(in the rows, 128 means zero)
The rows of T fall into 4 groups, which share some directions, and each row is roughly a mix of its group's hidden directions.
T:
[[123 198 112 142 166 116 129 117 111 109 190 127]
 [194 175 103 128 113 138 159 113  91 125 167 129]
 [173 136 116  85  79 131 175 118 116 173 103 128]
 [150  78 128 138  76 183 137 157 110  97 148 134]
 [ 78 140 130 125 164  61 148  94 144 138 154 104]
 [ 68 120 124  89 128 178  87 143 156 117 134  96]
 [114 122  79  96 102 113 127 136 157  54 132 104]
 [166 178 164  91 120 124 123 174 129 126  78 144]
 [118  67 128 104  99 154 192 114 133 121 102 102]
 [ 88 168 154 140 161 118 160 102 130  77  83 134]
 [ 86  68 106 102 132 170 148 121 152 117 174 128]
 [119 108 141 128  60 160 117  74 162 150 147 110]
 [174 144 181 111 114  87 107 148 123 124 108  73]
 [ 98  87 171  84 145 144 127 125 192 148 138 125]
 [132  86 134 121 157 151 159  89 171 106 108 184]
 [144 137 168 128 133 186 122 167 119 104 187 151]
 [127  75  84 154 136 119 133 126  99 155 151 191]
 [ 81 118 110  57  71 107 126 123 128 130 128 123]
 [218 143 130 130  96 134 110 121 147 162 141 137]
 [123 182 170 122 115 139  89 126 107  74  87 138]
 [127 175 102  81 175 121 134 113 128 115 184 155]
 [ 88  92 124 132 166  89 145 155 131 136 163 186]
 [103 109 127 135  69 166 131 103 143  91  70 126]
 [104 147  75 187 140 121 155 142 112 138 139 180]
 [154  83  96 136 111 187 120 107 121 154  75 137]
 [103 116 127 125 128 122 109 182 176 195 149 113]
 [142 137 144  94 136 141 136 146 188 162  83 177]
 [142  75 163 154 176 158 147 148 154 146  92 110]
 [160 149 118  92  84 126 156 125  95 111  61 140]
 [126 117 160 123 159  87 104 116 156  70 114  77]
 [114 109 155  96 137 140 178 123 167  85 175  97]
 [126 125 135 114 154 181 167 104 192 123 156 100]
 [129 142  92 103 208 110 133 142 112 111  91 149]
 [135 106 143 165 106  70 103 107  98 117 170 170]
 [126 147 125 145 135  71  88  94  90 140 109  75]
 [134 133  97 171  72 154 146 118  73 118 120  94]
 [ 79 131 107 119  83 180 141 139 109  81 119 158]
 [135  76  78 108 131 123 141 152 165 125 165  80]
 [132 181 135 136 164 136  87 120  95 108  99  71]
 [114 124 122 181 144  95  73 116 128  68 109 132]
 [167  96  70 157 140 137 141 154 167 157 152 101]
 [ 50 134 141  81 138 163 133 112 150  98 131 129]
 [145 196 141 129 163 174 106 159 120  90 144 119]
 [189 145 112 163 141  94 122 139  94 151 158  83]
 [120  90 131 143  42  93 111 141 108 122 132 145]
 [137 170  98 136 158  82 109  75 126 177 112 129]
 [102 184 176 158 130 118 162 120 101 118 159 165]
 [128  85 118  43 139 141 138 105 106 122 102 142]
 [119  74 185 112 121 126 129 152 186 159 135 136]
 [102 135 150 112 116 167  83 108 115  52 119 137]
 [147 103 157 123 112 206 133 166  89 134 144 116]
 [141 162 113 111 124  99  93 125 165  82  64 123]
 [123  61 143 120 140 158 115 131 171 155  74 127]
 [113 116 146  73 181 120 104 110 191 128 114 121]
 [135 146 185 171 136 124 129 117  79 169 148 164]
 [119  95 144 139 130 103 173 121 164 116 159 198]
 [145 175 190 111 114 153 100 152 119 153  97  95]
 [ 74 129  95 123 125 163 156 122 100  92 110 184]
 [143 136 136 181  60 103 102 138 108 149 164 113]
 [113 157 145 131 178  78 105 174  87 111 142 146]
 [111 134 122 155 107  97  79 113 126  77  69 109]
 [120 148 134  66 129 136 134 100 179  92 146 174]
 [ 92 159 135 145  98 141 161 176 161 133 156  76]
 [191 156 169 116 122  97 143 116  89 150  90 118]
 [ 99 156 137 136  85 103 109 102 103  99 116  60]
 [153  84  57 129 118 123 156 130 124 122 165  87]
 [132 127 201 109 121 158 147 100 134 174 163 107]
 [ 79 158 149 158  95 116  94 135 103 132 118 189]
 [114  65 149 115 180  93 167 134 151 143 151 119]
 [172 152 159 163 108  87  89 129  75 137 113 139]
 [115 105  72 112 148  70 117 162 121 146  96  95]
 [129 121 135 103 132  84  75 119 130 182  73 117]
 [191 156 100 113 157 113 120  98 168  88 146 110]
 [115 103 106 145 163 126 177 114 144  95 188 163]
 [152 174 149 177 142 114  68  92 144 128 140 112]
 [137  78 118  90 152 169 126 128 155 176  84 113]
 [123  71 131  94 103 126 114 110 138  61 123 165]
 [131 125  95  86  75 148 120 176  90 108  91 129]
 [126 110 140 103 205 126 144 159 163 130 132 173]
 [ 95  85 110  64 123 102 122  89 145 103  96 132]
 [ 93 126  92 139 148  98 131 100 108  79  72 158]
 [118 152 149 172 127 147  62 135 103  85 104 154]
 [134 112 149 171 118 116  85  64 148  80 128 135]
 [133 106 144 152 131 104 170 105 149  98 155 201]
 [ 70 146 102 151  90 130  90 101  95 111  90 113]
 [131 141 186 121 149  92  73 176 149 123 113 116]
 [ 68 124 124 159 181 104 100 151 153 138 146  93]
 [ 47 124  93 167 143 128 115  98 132 137 111 151]
 [133  91 175 129 123 119  76 137 162 136  92  77]
 [130 168 112 123 171 136 160  71 135 130 144  71]
 [100 157  90 138 159 164 114  94 174 157 122 171]
 [123 165  93 102 194 102 103 113 109 111  86 126]
 [156 194  93 148 129 110 117 106  75 100 116 137]
 [171 120  97 156 130 172 142 106  71 102 149  96]
 [134 154 143 131 173 167 108  67 150 109  96  95]
 [ 72 125 114 145 135  92 108 161  76 109 129 172]
 [ 88 109 180  98 122  98 142 143 155 110  93  80]
 [142 139 105 140 149 102 143  74  67 168 122  97]
 [109 152  96 171 119 115 100 110 116 119 204 148]
 [115 157 157 181  92 122  70 100 128 123  91 132]
 [ 98  92 117 137 175 101  62 119 124  88 115 126]
 [111  63 139 152  79 162 141 144 160 141 144  97]
 [131 105  92 150 163 205 129 117 144 140 154  98]
 [ 87 115  79 154 172  86 128  98 119 125  96 157]
 [ 95 159 179  88 113 115 174 122  78 128 116 142]
 [119 106 140 148 179 132  93 186  84 100 145 143]
 [140 127 154 208 126 179 146 134 115 135 160 141]
 [143 142 152 136 151  96  79  91 111 114  60 129]
 [128 107 160 122  50 125 115 106 139 151 126  77]
 [127  92  99  79 107 111 177 130 155  74 120 139]
 [150  87  96 108  97  85  64 139 131 124 108 103]
 [112  49 126 153 133 179 106 121 162 132 137 116]
 [157 147  93 151 110  97 154 106 117 197  99 147]
 [ 75 100  93  97 116 116  99 136 165 136 178 101]
 [ 93 101  81 154 100 172 120 112 140 109 145  75]
 [ 90  69  96 143 105 116 115 117 120 158  92 175]
 [147 139 147  93 106 176 159 176  88 138 108  92]
 [155 124 116 173 104  97 138 123  70 117 187 127]
 [ 81 118 112 133 127 112 124  78 127  70  77 141]
 [125 112 165 127 212 124 127 155 148 154 116 157]
 [133 142 158  76  90 154 128 137 111  75  81 111]
 [174  68 131 119 129 156 145  99 156 162 101  94]
 [117 142 118 126 136 146 112 147 176 154 124 212]
 [160 160 138 107 108 137 150  85 198 154 133 104]
 [111 185 133 170 137  68  92 131 148 154 137 133]
 [ 91 131 136 106 121 161  86 181 145 170 136  86]
 [110 132 169  69 137 193 158 131 123 146 147 137]
 [104 184 149 119  72 117  94  83 103 134 143 132]
 [193 105  92 128 117  98 156 166 154 107 162 132]
 [130 132 119  83 212 100 124 144 154 127 128 154]
 [155 102 183 133 109 157 142 118 198 114 131 151]
 [161 134  71  80 169 112 167 138 109 100 112 125]
 [ 93 184  91 139 173 169 139 115 114 105 154 148]
 [ 79 128 166 124 165 111 103 152 128 149  93 185]
 [116  94  94  80 126 160 131 115  89 145 124  66]
 [ 95  98 104  96 144 183 178 122 103 134 128  91]
 [ 95  79 133 110 156 146 144 127 171 191 140 145]
 [112 143 146 123 121 192 156  93 149  85 115 175]
 [155 120 110 181 129 155  69 131 154  80 148 136]
 [153 134 129 127 108  83 132 147  62 175 121  89]
 [135 135 115 177 104  73 107 144 157  98 120  75]
 [117 100 169  90  94 179  83 106 136  97 136 113]
 [154  95 159 184 112 114 129 168 115 177 152 105]
 [130  67 118  89 122 113  61 121 133 115 122  93]
 [150 180  94 144 135 149 159 110  67  96 123 148]
 [124 109 149 120 122 132 180 114 146  69 138 190]
 [113 139  71 173 163 100 150 169 111 145 142 160]
 [116 111 148 113 130 131 149 157 149 158 213 155]
 [ 65 138 145 168 140 124 134 121 173  87 151  94]
 [132  95 153  66 101 146  87 110 125  91 100 101]
 [103 138 136 158 142  95 100  85 131  74  74 126]
 [149 122  88 190  95 103 125  81 128 131 125 169]
 [131 149 110 152 199 141 126 128 104 111 191 123]
 [142 126 119 128 104  28 141 130 130 136 127 149]
 [130 197 119 103 110 167 163 139 151 113 135 174]
 [136 142 139 180 191 111  83 118 111 147 128 166]
 [144 136 145 178 166 134 114 157 140 151 200 139]
 [180 123 106 148  78 153 105  77 136 155 124  98]
 [114 184 142 147 142  70 126 129 124 192 119 121]
 [ 78  82 114 119 112 136 116 102 152  60 143 115]
 [146  67 165 107 103 108 125 149 169 158  88 136]
 [126  99 132 122 165 196 166  89 147 108 118 158]
 [ 56 142 120  85 138 104  89  96 144 134 110 105]
 [178 107 134 141 127 208 136 164 135 105 121 130]]

Which row in each list fits none of the groups? There is exactly one, and every other row fits one group, some only roughly.
  K921: [138 124 198 178  98 136 108 117 141 145  85 144]
  K205: [140 168 160  96 114 152  94 136  96  86 123  74]
  K552: [163 123 107  61  72 124 158 146 116 129 110 105]
  K949: [150 126 120 177 148 124  75 169 107 129 177 157]
  K278: [181 162 153 138 113 122 167 159 133  89  94 166]
  K807: [134 133 129  96  98 170 211 130 142 102 136 131]
  K886: [ 94 112 157 131 206 136 104 136 149 169 144 116]
  K87: [ 79 133 108 142  96 120 149 133  62  83 127 104]
  K233: [110 136 127 152 177 106 148  70 133 183 119 155]
  K640: [169 155 101 177 144 154  70 112 110 119 115  97]
  K866: [118 134 183 145 107 116 109 181 147 134 155 185]
  K74: [154 152 141  91 122 132 161  95 152 142  75  74]
  K205
  K581: [171 110 158 125  92  63 122 168 135 136 152 154]
  K991: [123 146  88  87 142 132 134 134 139 165  84  63]
  K55: [146 114 129  63  87 125 131 160 126  94 104  79]
  K864: [148 164 153 115 146 188 128 137 147 104  63 131]
  K355: [141 106  95 126 163 166 193 132 169 163 128 118]
  K491: [ 81 199 148 144  98 148 119 120  94 130 113 156]
  K594: [152 162 145  94 146 139 167 116  91 146  65 105]
  K996: [149  77 164 132 100 168 162 128 155 150 131  79]
  K129: [ 76  94  85 151 105 138 123 159 125  99  82 154]
  K937: [170 141 151  99 125 143 126 124  81 139  54 111]
  K231: [190  99 158 133 137 182 119 143 163 119 153 101]
  K491
  K431: [116 129 135 115 108  75 153 171  68  95 126 158]
  K894: [120 112 172 120 151 164  80 158 144 141 181  95]
  K746: [137 176  96  95 125  86 175  97 126 160 122 161]
  K575: [ 86  69  99  77 121 134 108  96 142  94 133 120]
  K825: [101 101 108  72 102  91 147 156 178 106 115 143]
  K833: [159 160 162 123 108 102  99 196 105 109 144 152]
  K241: [112 167 151 142 101 184 103 161  95  91 113 157]
  K586: [ 89 137 126 106 151 128 189  77 121 132  88 158]
  K786: [ 88  92 174 141 122 115  74 182 130 139 142 115]
  K333: [ 98 100  85 151 103  87 147 113  94 137 168 169]
  K511: [126 138 118  74  73 161 147 147  94 116  80 129]
  K671: [155 125 142 141  56  92  86 160  98 120 125 145]
  K786
  K245: [149 125 112  94 134 156 180 114 131  64  87 143]
  K42: [134 141  86 169  73  82 151 140 151 108 111  98]
  K116: [118 102  93 176  97 158 114  90 114 115 185 115]
  K448: [106 186 119  97 164 151 183 107 161 124 121 134]
  K601: [156 128 178 127  93 152 138 199 149 135 120 156]
  K62: [174 166  87 154 132 110 103 124 106 140  97  72]
  K745: [120 146 152 167 108 107  66 114  74 127 161 145]
  K476: [ 94 157 131 124 103 125 136 180  89  79 149 170]
  K899: [126 118 117 156  81  67  89 104 134 160 156 154]
  K865: [101  90 105 141  43 123 138  97 124 135 111 138]
  K117: [140 136 153 101 177 100 152 100 147 195 111 109]
  K26: [198 146 150 115 180 156 120 147 148 133 156 104]
  K867: [133 108  47 137 159  93 159 127 134 113 143  99]
  K867
  K908: [151 142 142 119 135 211 169 147  97 121 114 106]
  K951: [ 90 116 162  78 107 130 109  94 193 133 127 138]
  K572: [132 127 209 113 128 143  90 125 182 129 117 130]
  K19: [140 101 166 127  45 150 165 120 118 138 116 125]
  K999: [121  96 129 106 134 104 170  72 182 136 154 100]
  K744: [111 182 110 154 168 137 176 101 169 103 143 139]
  K843: [133 151 126 117 103  76 109 146 140 103 109 203]
  K404: [140 124 153  94 156  58 161 168 100 136 110 123]
  K563: [168 115 159 142 132 172 153 181 173 125 108 158]
  K70: [167 158 114 133  74 169 154 121 161 124 172 152]
  K572
  K436: [171 129 123 128  71  84 156 163  84 144 145 137]
  K933: [131 151 119 118 190  78  74 128 136 153 124 100]
  K358: [107  85 118 107  49 144 155 134 140 105  99 120]
  K781: [173  84 170  83 124 157 149 138 131 107 152  92]
  K690: [176 155 172  85 138 124 109 161 107 140  84 102]
  K437: [189 179 104 129 168 111 139 109  99 101 108 147]
  K93: [145 141 166 121 119 140  67 194 116 107 105 144]
  K430: [116 175 178 150 104 152 133 127 150 189 146 107]
  K603: [200 142 127 131  84 137 104 155  94 162 105 137]
  K191: [101 131 165 111 108  88  59 122  86 147 113 121]
  K781
  K450: [143 164 169 125 136 167 137 150 138 198 161 123]
  K372: [142 172 112 161 130 137  76  98 114 107 181  97]
  K851: [136 125  95 141 132 166 190 115 116 196 124 130]
  K722: [167  58 125 112 139  93 161 128 134 170 124 153]
  K710: [169  91 115 103 119 151 149 113 173 109 113  66]
  K916: [ 82  83 135  82 168 133 150 169 132 157 124 152]
  K374: [118 172 171  95 123 158 186 166 117 137 103 129]
  K295: [109 119 161  96  99 147 127  99 177 147 186  99]
  K955: [131 123 128 102  89 163 203 150 131  98 151 152]
  K970: [133 102 134 143 165 102 104 171 156  76 169  98]
  K645: [ 71 167 100 137 146 143  88 138 103 109  98 171]
  K684: [102 155 136  89 164  84 175 141 123 139  80 152]
  K110: [ 87 133 184 102 141 198 114 135 136 131 111 146]
  K851
  K306: [160 103 121 113 164  81 163  96 145 188 125 124]
  K415: [172 152 199  85 114 107 134 106 139 147 108 139]
  K347: [143 153 141 117 169 158 139  92  77 166  86 106]
  K905: [133  94 126 159 141 125  49  99 159 110 128 159]
  K590: [100 163 144 186 175 129  86 156 119 160 137 132]
  K571: [103 103 142 100 132 151  67 177 123  96 135  87]
  K34: [123 135 139 176  95 141  54 160 134  93 132 124]
  K965: [117 139 157 186 119 157  81  87 147 139 133  86]
  K331: [179 136 132 168  77  88  95 112 153 122 139  97]
  K25: [141 100 101 135 136 168 102 132 148 110 112  48]
  K102: [162  88 161 144 121 109  98 156 173 152 169 161]
  K789: [104 189 143 101  94 145 141 131 116 104  66 118]
  K17: [ 70 111 110 133 147 155  81 153 125 182 154 135]
  K25
  K270: [121 185 182 140 120 171 152 164 114  99 133 147]
  K343: [116 155 169 107 110  44 138 125 149 143 126 109]
  K224: [123 128  74 130 122 146 162 143  60  99  91 124]
  K365: [139 122 132 111  85 113 164  58 145  93  93 123]
  K510: [144  90 178 126 113 162  71 153 143 117 109 166]
  K192: [101 140 116 108  83 129 174 159  89  81 151 156]
  K531: [125 152 142 114  76  75 124  88 178 150 140 110]
  K648: [143 149 140 121 138 116 109  78 101 133  54 164]
  K819: [167 113 156 151 145 136  46 163 137 138 122 127]
  K12: [123 135 140 184 126  85 111 100  60 121 131 103]
  K555: [157 180  95  97 129 107 145 104  64 128 139 106]
  K12
  K543: [141 112 165 139 170  67  98 138 139 136 170  93]
  K122: [123  77 176  74 139 154 129 135 167 124 137 163]
  K922: [150 164 154 101 117 136 155 114 108 154 205 142]
  K875: [126 111 142 134 125 163 103 110 219 150 116 136]
  K421: [ 84 164 156  93 112  97 155 154 106  94  84 114]
  K719: [138  96 161  92  98  88 178 129 104 161 107 159]
  K286: [143 147 144 118 126 215 152 172 135 116 112 120]
  K677: [197 134 115 143 147 119 173 108 101 158  85 123]
  K665: [ 88 166 114 158 161 160 175 130 168 152 157 129]
  K897: [ 79 119 151  81 115 185 132 122 103  82 137 120]
  K75: [126 149 171  90 146 146 140 130 145 146  55 162]
  K158: [122 113 105 146 130  63  63  88 119 142 142 125]
  K478: [141  94 140 158 137 186  82 136 138 104 167  90]
  K977: [142 141 133 159 128 173 111 105 116  43 135 131]
  K122
  K490: [124 102 101 117  90 128 121 167  90 111 191  92]
  K327: [145 164 129 135 151 131  70  81 168 159 121  92]
  K64: [115 134 101 167 164 116 144  80 114 154 120 192]
  K433: [123 171 149  81 140 112 160 115 166 147  68 121]
  K32: [103 148  96 163 139 116 147 139 198 105 172 143]
  K582: [130 100  98 130 167 131 154  80  75 100 135 170]
  K149: [160  88 140 105 109 155 165 167 156 135 134 187]
  K703: [197 133  91 137 128 107 163 116  90 140  97  96]
  K180: [117 125 143 168 135  89  49 100 123 147 144 148]
  K622: [139 123 134 121 136 187  88 100 129  65  91 134]
  K582
  K425: [175 149 158  91 147 132 156 119 159 133  85  77]
  K236: [125 111 114 135 211  97 143  93 135 154 161 123]
  K483: [ 96  84  66 101 101 109 146  96 129 100 100 133]
  K499: [ 94 149 142 124 125 128 161 152  83 187 166  95]
  K838: [ 97 158  89 148 202 129 100 138  92 138 131 135]
  K533: [ 88  94 153 132 125 104 123 102 203 146 142 101]
  K366: [118 154 131 150 172 139 172 115 118 189 139 174]
  K982: [125  70 130 157 105 158 121 105 134 180 172 100]
  K785: [178 119 134 139 168  67 146 140 141  83 151 109]
  K54: [ 94 120 104  62 122 122 125 126 110 158 104  69]
  K95: [100 139 145 102 167  60 158 153 134 143 126 168]
  K925: [176  91 123 160  84 170  84 118 143 138 155 117]
  K982
  K339: [141 112 128 112  71  61 165 103 120 151 115 105]
  K985: [125 168  77 160 155 168  75  95 124 139 132 126]
  K580: [185 190 139 163 129 132 127 161 108 136  94 108]
  K808: [ 51 141 153 124 141 146 115 159 162  84 135 126]
  K440: [134 133 149 165  79 121  78  88 177 119 137 104]
  K770: [159 174 123 125 138 134 126  61 130 137  71 108]
  K56: [106 135 171 133 152 187 119 139 175 106 102 167]
  K520: [136 124 177 119 145 174 179 117 120 139 102 183]
  K948: [143 153 124 139  58 131 118 156 101 115 151 187]
  K753: [116 121 134 158 128 186 101 152 152  91 189 134]
  K770
